One turning vector, and how many ticks it has turned
The counts run from 0 to 185.
117, 114, 86, 171, 160, 97, 137, 123, 146, 153, 120, 140, 122, 132, 120, 142, 146, 144, 140, 115, 162, 168, 158, 102, 126, 188, 140, 172, 120, 145, 144, 139, 118, 114, 98, 103, 132, 119, 138, 126, 157, 136, 108, 139, 137, 139, 114, 119, 157, 110, 123, 144, 161, 141, 154, 171, 101, 148, 108, 142, 127, 140, 144, 133, 119, 118, 146, 125, 115, 107, 123, 158, 121, 121, 134, 128, 121, 125, 138, 135, 148, 131, 149, 127, 148
74
145, 123, 110, 168, 157, 128, 143, 144, 142, 179, 116, 101, 129, 113, 120, 164, 117, 143, 107, 111, 165, 170, 156, 105, 132, 151, 118, 148, 129, 147, 151, 126, 124, 116, 79, 108, 114, 115, 147, 154, 130, 109, 117, 138, 105, 130, 138, 147, 152, 134, 158, 132, 149, 130, 121, 139, 101, 126, 110, 154, 136, 143, 152, 158, 108, 134, 160, 133, 113, 143, 108, 144, 109, 115, 124, 103, 153, 88, 107, 118, 163, 113, 127, 147, 134
153
139, 125, 127, 153, 139, 117, 98, 99, 134, 142, 121, 113, 101, 132, 137, 136, 142, 134, 124, 127, 137, 122, 107, 113, 135, 111, 122, 160, 140, 141, 156, 142, 126, 122, 104, 113, 135, 135, 143, 154, 108, 125, 86, 148, 143, 112, 90, 143, 144, 127, 112, 161, 130, 116, 109, 112, 79, 136, 138, 125, 166, 142, 141, 144, 181, 131, 113, 141, 140, 117, 111, 125, 142, 123, 101, 162, 139, 129, 101, 120, 120, 76, 129, 133, 150
54
110, 106, 132, 140, 94, 130, 99, 120, 134, 84, 111, 104, 103, 109, 135, 103, 156, 136, 138, 107, 106, 121, 98, 126, 131, 125, 105, 132, 130, 129, 118, 132, 116, 118, 175, 135, 140, 136, 96, 150, 129, 149, 147, 133, 153, 126, 138, 139, 140, 140, 90, 135, 111, 109, 125, 103, 124, 180, 176, 90, 132, 141, 148, 150, 150, 131, 111, 138, 161, 117, 133, 137, 148, 159, 126, 161, 102, 135, 131, 131, 115, 130, 103, 109, 96
28
120, 128, 95, 137, 136, 123, 126, 109, 137, 156, 120, 130, 140, 129, 108, 121, 159, 139, 92, 129, 139, 129, 139, 92, 112, 137, 155, 198, 128, 155, 153, 136, 119, 101, 132, 122, 125, 135, 129, 131, 90, 105, 84, 114, 119, 128, 140, 115, 155, 133, 97, 142, 140, 111, 139, 134, 100, 143, 134, 105, 131, 152, 169, 139, 137, 104, 90, 119, 124, 101, 105, 131, 124, 153, 138, 128, 138, 120, 115, 151, 139, 127, 134, 151, 140
77
139, 128, 119, 148, 113, 122, 92, 104, 122, 152, 105, 109, 134, 113, 107, 102, 113, 132, 128, 110, 151, 129, 100, 127, 124, 117, 167, 131, 92, 145, 129, 129, 114, 115, 136, 118, 144, 103, 127, 168, 113, 112, 143, 171, 147, 111, 98, 125, 144, 143, 101, 155, 128, 125, 122, 108, 110, 163, 149, 135, 121, 140, 160, 118, 145, 134, 91, 152, 118, 127, 109, 105, 147, 137, 138, 145, 127, 114, 91, 125, 140, 137, 131, 113, 92
143
137, 117, 129, 152, 138, 163, 144, 134, 118, 70, 115, 134, 124, 137, 128, 127, 98, 126, 157, 109, 106, 154, 97, 137, 168, 156, 105, 120, 144, 125, 109, 111, 119, 135, 152, 115, 115, 133, 121, 141, 160, 152, 116, 146, 173, 141, 115, 129, 125, 93, 119, 152, 159, 141, 108, 146, 113, 146, 123, 117, 135, 134, 116, 122, 133, 168, 168, 136, 108, 142, 132, 110, 139, 133, 117, 139, 108, 126, 188, 139, 122, 114, 151, 101, 127
185
164, 130, 156, 160, 136, 160, 125, 148, 113, 140, 115, 108, 109, 106, 97, 164, 95, 98, 141, 136, 168, 125, 103, 117, 127, 106, 129, 132, 126, 145, 162, 139, 122, 139, 115, 137, 100, 128, 141, 190, 110, 127, 142, 116, 111, 152, 107, 147, 116, 103, 155, 118, 142, 113, 104, 107, 91, 109, 106, 127, 134, 126, 130, 135, 123, 147, 142, 138, 123, 126, 116, 132, 127, 129, 101, 98, 126, 116, 141, 113, 134, 128, 125, 119, 105
39
124, 129, 143, 141, 117, 127, 122, 128, 133, 115, 129, 133, 119, 109, 99, 131, 130, 110, 143, 146, 142, 133, 90, 106, 141, 113, 153, 107, 84, 146, 134, 123, 137, 130, 154, 122, 135, 131, 108, 174, 138, 126, 163, 148, 156, 137, 133, 110, 142, 131, 111, 160, 138, 103, 145, 103, 112, 163, 135, 108, 120, 135, 153, 120, 166, 150, 131, 135, 117, 106, 120, 129, 102, 151, 141, 133, 156, 152, 135, 126, 124, 173, 146, 88, 110
121
156, 121, 159, 142, 107, 158, 111, 135, 96, 98, 112, 105, 168, 109, 103, 105, 110, 113, 137, 84, 136, 118, 91, 118, 162, 113, 129, 122, 130, 145, 130, 105, 87, 100, 163, 123, 128, 154, 110, 144, 130, 153, 162, 135, 144, 146, 137, 153, 119, 126, 127, 140, 148, 110, 112, 96, 116, 138, 136, 96, 127, 134, 148, 135, 129, 167, 114, 128, 102, 123, 130, 106, 165, 154, 131, 131, 131, 157, 154, 123, 120, 163, 122, 113, 110
23
125, 111, 145, 167, 147, 136, 140, 131, 126, 97, 140, 118, 154, 137, 96, 134, 133, 108, 128, 104, 139, 151, 121, 106, 171, 152, 101, 155, 126, 169, 161, 123, 117, 99, 137, 122, 111, 169, 125, 120, 161, 143, 137, 125, 131, 157, 144, 141, 123, 104, 125, 143, 176, 106, 152, 135, 106, 124, 101, 109, 149, 150, 144, 126, 137, 133, 137, 109, 103, 106, 128, 130, 134, 133, 118, 106, 133, 146, 200, 123, 118, 135, 130, 117, 152
97
115, 119, 102, 136, 111, 132, 123, 111, 131, 103, 98, 128, 126, 134, 139, 98, 152, 148, 127, 90, 137, 139, 122, 114, 117, 167, 147, 146, 141, 128, 90, 134, 117, 94, 185, 122, 143, 109, 103, 130, 100, 103, 124, 143, 146, 118, 134, 115, 129, 134, 77, 150, 119, 131, 130, 115, 105, 171, 158, 113, 121, 142, 173, 152, 101, 133, 108, 126, 128, 136, 123, 149, 140, 153, 146, 148, 86, 98, 121, 140, 128, 125, 115, 122, 119
165
146, 110, 112, 139, 131, 147, 146, 156, 139, 160, 118, 131, 129, 102, 110, 158, 111, 126, 132, 106, 145, 167, 110, 96, 151, 166, 106, 135, 135, 146, 163, 121, 112, 117, 143, 110, 104, 134, 123, 147, 123, 99, 139, 117, 103, 137, 158, 159, 140, 131, 159, 105, 156, 113, 115, 85, 119, 151, 118, 111, 135, 123, 158, 155, 105, 151, 170, 127, 138, 133, 104, 137, 109, 150, 133, 101, 162, 135, 116, 115, 154, 163, 135, 133, 123
16
156, 115, 132, 167, 148, 181, 153, 135, 105, 124, 121, 102, 153, 143, 132, 153, 107, 104, 116, 113, 133, 129, 122, 123, 152, 125, 106, 163, 153, 143, 155, 113, 120, 115, 127, 120, 92, 146, 135, 160, 115, 128, 120, 114, 119, 140, 132, 139, 111, 94, 142, 134, 159, 103, 109, 145, 89, 95, 95, 127, 140, 135, 126, 145, 122, 133, 132, 115, 105, 128, 122, 115, 143, 130, 116, 91, 137, 113, 184, 121, 148, 120, 142, 134, 141
176
124, 135, 129, 123, 120, 128, 105, 137, 118, 158, 102, 124, 110, 92, 109, 114, 128, 119, 146, 132, 166, 137, 116, 93, 111, 107, 156, 137, 129, 123, 169, 143, 124, 137, 119, 122, 124, 121, 135, 156, 79, 99, 97, 131, 149, 122, 127, 155, 155, 139, 129, 122, 140, 119, 98, 92, 110, 141, 148, 116, 145, 132, 153, 156, 162, 147, 144, 152, 138, 128, 113, 139, 148, 136, 115, 139, 145, 142, 70, 118, 130, 133, 132, 142, 127
134
128, 130, 121, 118, 129, 179, 155, 141, 120, 82, 100, 137, 124, 129, 139, 105, 120, 119, 133, 121, 119, 122, 94, 125, 116, 120, 141, 134, 148, 116, 103, 117, 122, 124, 184, 128, 115, 128, 98, 148, 79, 101, 107, 121, 157, 137, 122, 123, 133, 108, 86, 134, 132, 119, 94, 110, 104, 131, 156, 102, 128, 139, 142, 131, 121, 151, 117, 131, 116, 144, 140, 120, 152, 160, 123, 137, 113, 123, 145, 155, 124, 139, 129, 132, 118
182
148, 134, 135, 155, 143, 162, 127, 123, 106, 134, 91, 99, 149, 137, 121, 124, 95, 139, 131, 138, 153, 109, 131, 128, 128, 89, 160, 140, 125, 124, 158, 128, 133, 121, 100, 110, 131, 117, 155, 162, 103, 110, 114, 135, 167, 140, 117, 131, 131, 105, 117, 137, 141, 139, 87, 140, 102, 103, 125, 147, 133, 148, 113, 135, 157, 123, 95, 146, 107, 133, 119, 113, 163, 130, 114, 123, 121, 110, 140, 133, 150, 109, 129, 151, 112
62
125, 102, 84, 169, 143, 131, 136, 125, 151, 135, 127, 115, 104, 135, 145, 151, 144, 138, 130, 99, 130, 166, 130, 112, 140, 177, 98, 162, 146, 152, 121, 130, 120, 115, 136, 124, 122, 111, 105, 145, 135, 114, 129, 134, 106, 119, 138, 111, 155, 135, 128, 159, 150, 122, 139, 139, 90, 160, 120, 133, 131, 142, 174, 144, 87, 131, 139, 121, 131, 131, 99, 140, 71, 134, 138, 132, 130, 103, 156, 116, 146, 110, 140, 112, 159
170
146, 136, 133, 154, 123, 131, 101, 117, 120, 120, 104, 136, 100, 121, 130, 126, 106, 121, 156, 120, 155, 137, 82, 117, 116, 129, 155, 104, 109, 131, 104, 129, 115, 133, 141, 108, 131, 80, 117, 189, 131, 120, 150, 153, 163, 124, 85, 134, 144, 127, 110, 165, 116, 132, 116, 112, 113, 154, 141, 136, 124, 122, 135, 123, 127, 155, 131, 156, 102, 128, 110, 119, 128, 135, 126, 141, 103, 116, 120, 110, 149, 120, 134, 95, 97
47
114, 84, 126, 171, 118, 138, 136, 134, 145, 106, 112, 99, 157, 129, 126, 139, 126, 151, 119, 104, 105, 157, 129, 151, 174, 162, 96, 131, 129, 151, 142, 107, 128, 119, 147, 113, 118, 147, 146, 127, 183, 127, 165, 151, 146, 134, 148, 138, 144, 142, 101, 135, 151, 137, 139, 168, 142, 158, 118, 137, 112, 149, 127, 145, 145, 122, 139, 125, 158, 145, 143, 129, 138, 153, 141, 133, 127, 126, 167, 129, 136, 127, 143, 136, 105
9
123, 130, 138, 154, 103, 148, 134, 157, 118, 107, 93, 114, 106, 87, 110, 132, 117, 102, 159, 146, 170, 132, 141, 120, 87, 127, 158, 112, 111, 119, 117, 151, 138, 149, 152, 127, 152, 111, 121, 195, 128, 104, 151, 125, 165, 152, 125, 119, 108, 110, 135, 121, 130, 150, 120, 136, 108, 121, 138, 119, 104, 134, 120, 166, 126, 126, 142, 132, 116, 110, 108, 164, 130, 133, 119, 96, 105, 119, 142, 114, 131, 157, 129, 98, 114
43
99, 102, 103, 177, 107, 101, 113, 118, 161, 135, 89, 100, 106, 112, 129, 132, 150, 176, 118, 107, 120, 147, 143, 126, 138, 135, 139, 128, 132, 120, 134, 137, 127, 131, 107, 123, 170, 113, 119, 147, 120, 147, 129, 163, 150, 108, 133, 112, 166, 152, 104, 160, 127, 132, 129, 126, 113, 161, 156, 134, 118, 167, 171, 149, 136, 110, 113, 144, 162, 133, 110, 130, 117, 136, 137, 149, 130, 114, 102, 128, 122, 125, 117, 124, 124
147
125, 119, 118, 133, 136, 178, 180, 160, 123, 100, 116, 129, 123, 117, 122, 144, 116, 108, 128, 151, 145, 141, 141, 107, 114, 140, 134, 132, 136, 136, 120, 125, 139, 139, 162, 124, 128, 116, 115, 172, 106, 106, 150, 114, 142, 152, 156, 104, 125, 114, 133, 131, 136, 131, 133, 146, 99, 127, 121, 124, 107, 147, 150, 166, 99, 122, 150, 111, 97, 138, 132, 154, 105, 141, 133, 97, 128, 116, 170, 162, 147, 175, 137, 106, 133
179
125, 131, 130, 141, 103, 119, 126, 144, 124, 149, 116, 122, 136, 96, 84, 111, 137, 130, 154, 131, 177, 135, 151, 101, 113, 131, 186, 120, 84, 139, 136, 143, 132, 123, 130, 113, 162, 104, 110, 165, 122, 116, 145, 130, 177, 138, 143, 107, 150, 136, 127, 133, 132, 144, 144, 127, 112, 137, 139, 114, 97, 145, 152, 156, 138, 128, 125, 142, 96, 122, 111, 159, 123, 123, 136, 113, 123, 133, 94, 124, 130, 187, 134, 102, 125
139
130, 116, 153, 154, 138, 148, 122, 133, 128, 104, 109, 126, 150, 127, 107, 125, 137, 106, 110, 148, 135, 117, 118, 165, 120, 134, 114, 172, 123, 158, 132, 126, 116, 118, 174, 132, 100, 161, 131, 162, 141, 106, 152, 119, 119, 146, 138, 131, 106, 111, 94, 116, 133, 101, 144, 142, 117, 140, 110, 122, 129, 135, 126, 146, 150, 106, 111, 108, 153, 115, 148, 149, 158, 161, 131, 100, 89, 130, 188, 135, 118, 140, 120, 134, 109
101
125, 115, 115, 143, 146, 122, 120, 112, 121, 123, 104, 120, 150, 150, 135, 122, 126, 146, 149, 81, 139, 154, 110, 118, 160, 154, 138, 163, 138, 139, 150, 119, 118, 100, 99, 98, 125, 122, 138, 100, 143, 145, 79, 154, 159, 121, 82, 152, 154, 104, 121, 142, 163, 139, 93, 146, 106, 135, 133, 144, 144, 135, 131, 121, 143, 159, 138, 133, 105, 140, 120, 110, 163, 116, 115, 170, 112, 116, 124, 129, 134, 87, 140, 137, 132
71
101, 120, 111, 147, 121, 121, 159, 120, 122, 107, 86, 107, 138, 124, 138, 97, 131, 162, 143, 109, 130, 141, 160, 140, 136, 135, 153, 116, 146, 101, 132, 137, 139, 114, 132, 114, 157, 110, 116, 113, 117, 130, 107, 149, 210, 122, 120, 118, 154, 123, 104, 151, 152, 166, 97, 155, 123, 117, 163, 115, 104, 154, 139, 150, 147, 126, 128, 142, 113, 142, 136, 138, 170, 124, 113, 156, 103, 116, 130, 153, 131, 140, 132, 138, 133
67
133, 138, 126, 132, 135, 122, 145, 172, 130, 136, 128, 150, 83, 98, 111, 152, 117, 110, 159, 136, 169, 164, 100, 88, 133, 155, 114, 113, 135, 129, 146, 132, 114, 145, 142, 120, 97, 118, 96, 148, 131, 110, 138, 128, 129, 138, 138, 140, 131, 110, 158, 119, 153, 115, 133, 109, 109, 149, 112, 108, 136, 121, 149, 127, 115, 172, 194, 125, 117, 121, 133, 160, 104, 125, 125, 112, 154, 146, 141, 115, 135, 149, 146, 107, 139
113
122, 120, 118, 111, 136, 134, 120, 122, 127, 117, 123, 144, 146, 132, 123, 100, 146, 117, 136, 92, 134, 146, 93, 80, 148, 151, 124, 177, 158, 152, 137, 133, 100, 103, 158, 116, 100, 154, 107, 99, 100, 124, 93, 119, 139, 128, 135, 156, 137, 122, 106, 130, 148, 91, 116, 92, 88, 152, 131, 95, 161, 136, 173, 138, 122, 159, 141, 114, 125, 109, 128, 130, 149, 147, 116, 140, 130, 158, 137, 124, 120, 125, 132, 142, 147
94
110, 100, 118, 152, 125, 160, 163, 131, 112, 104, 89, 93, 174, 131, 137, 118, 109, 153, 102, 128, 124, 125, 151, 150, 129, 136, 131, 153, 162, 131, 151, 111, 141, 115, 141, 116, 118, 142, 136, 127, 116, 106, 133, 118, 155, 133, 159, 129, 134, 113, 106, 119, 143, 133, 102, 170, 125, 115, 141, 119, 106, 150, 123, 158, 144, 106, 112, 116, 133, 155, 149, 128, 165, 151, 131, 127, 93, 94, 164, 153, 130, 142, 118, 153, 115
84
155, 126, 116, 159, 128, 153, 155, 133, 122, 144, 117, 109, 146, 110, 120, 120, 110, 128, 137, 95, 158, 144, 125, 95, 133, 137, 163, 134, 113, 136, 104, 112, 118, 110, 149, 105, 158, 104, 105, 157, 101, 120, 133, 158, 144, 121, 142, 119, 146, 127, 130, 156, 129, 128, 116, 130, 104, 132, 148, 129, 108, 131, 179, 148, 85, 157, 108, 138, 64, 145, 110, 124, 117, 135, 143, 121, 124, 100, 137, 132, 149, 166, 128, 106, 128
161
128, 113, 127, 137, 118, 144, 119, 106, 122, 119, 119, 113, 178, 135, 113, 101, 125, 131, 108, 97, 113, 131, 95, 123, 164, 124, 130, 153, 108, 171, 149, 118, 122, 90, 165, 112, 121, 139, 121, 135, 121, 118, 137, 160, 147, 129, 140, 134, 144, 143, 86, 141, 127, 113, 126, 119, 126, 163, 147, 124, 128, 150, 154, 114, 145, 146, 90, 114, 134, 129, 139, 100, 159, 164, 155, 150, 132, 132, 126, 145, 141, 139, 146, 131, 108
6
108, 125, 115, 123, 114, 124, 134, 142, 121, 134, 118, 139, 150, 119, 92, 108, 141, 126, 138, 125, 151, 134, 148, 112, 113, 167, 167, 160, 98, 153, 129, 139, 115, 104, 161, 134, 130, 118, 123, 144, 127, 98, 155, 133, 151, 147, 146, 114, 140, 129, 90, 126, 149, 119, 151, 118, 113, 156, 118, 113, 106, 143, 164, 158, 111, 110, 113, 122, 127, 116, 124, 139, 128, 147, 159, 113, 117, 127, 141, 145, 153, 181, 150, 130, 129
3
142, 131, 116, 138, 149, 158, 144, 138, 113, 86, 110, 135, 121, 141, 125, 132, 101, 108, 145, 120, 142, 154, 90, 132, 140, 166, 128, 124, 135, 128, 90, 108, 112, 134, 175, 123, 94, 104, 124, 159, 139, 109, 137, 135, 150, 134, 101, 131, 127, 91, 120, 138, 139, 122, 105, 152, 109, 149, 115, 139, 136, 118, 116, 120, 95, 177, 160, 131, 99, 137, 132, 118, 139, 139, 123, 127, 97, 104, 173, 144, 149, 117, 149, 108, 111
184
153, 127, 133, 157, 135, 146, 133, 144, 104, 147, 87, 97, 168, 120, 120, 115, 119, 113, 118, 108, 180, 132, 146, 115, 108, 131, 156, 154, 125, 142, 138, 122, 118, 108, 128, 124, 127, 126, 160, 151, 109, 118, 124, 130, 140, 142, 125, 147, 118, 103, 142, 122, 137, 137, 97, 133, 96, 95, 133, 122, 133, 134, 143, 164, 106, 116, 103, 117, 94, 132, 116, 126, 172, 127, 112, 101, 95, 94, 130, 137, 148, 133, 125, 137, 114
158
128, 135, 138, 158, 150, 149, 137, 145, 109, 144, 92, 119, 153, 129, 120, 132, 105, 122, 125, 161, 170, 117, 149, 133, 94, 119, 168, 148, 119, 132, 141, 143, 136, 130, 123, 119, 125, 128, 164, 189, 104, 90, 108, 113, 143, 147, 109, 108, 132, 103, 121, 126, 128, 146, 114, 143, 102, 111, 130, 145, 123, 146, 115, 144, 137, 102, 117, 139, 127, 122, 129, 138, 155, 121, 118, 100, 97, 97, 122, 123, 149, 119, 129, 143, 108
61
129, 134, 151, 148, 124, 113, 102, 112, 98, 124, 95, 103, 153, 118, 108, 94, 137, 122, 151, 108, 158, 118, 146, 150, 119, 119, 179, 134, 103, 146, 145, 146, 123, 112, 117, 125, 162, 138, 159, 154, 146, 138, 141, 133, 183, 142, 106, 133, 117, 113, 107, 132, 139, 145, 122, 140, 120, 114, 140, 122, 121, 155, 124, 155, 163, 112, 95, 136, 126, 105, 122, 135, 184, 134, 126, 134, 92, 144, 133, 120, 121, 146, 123, 121, 104
141
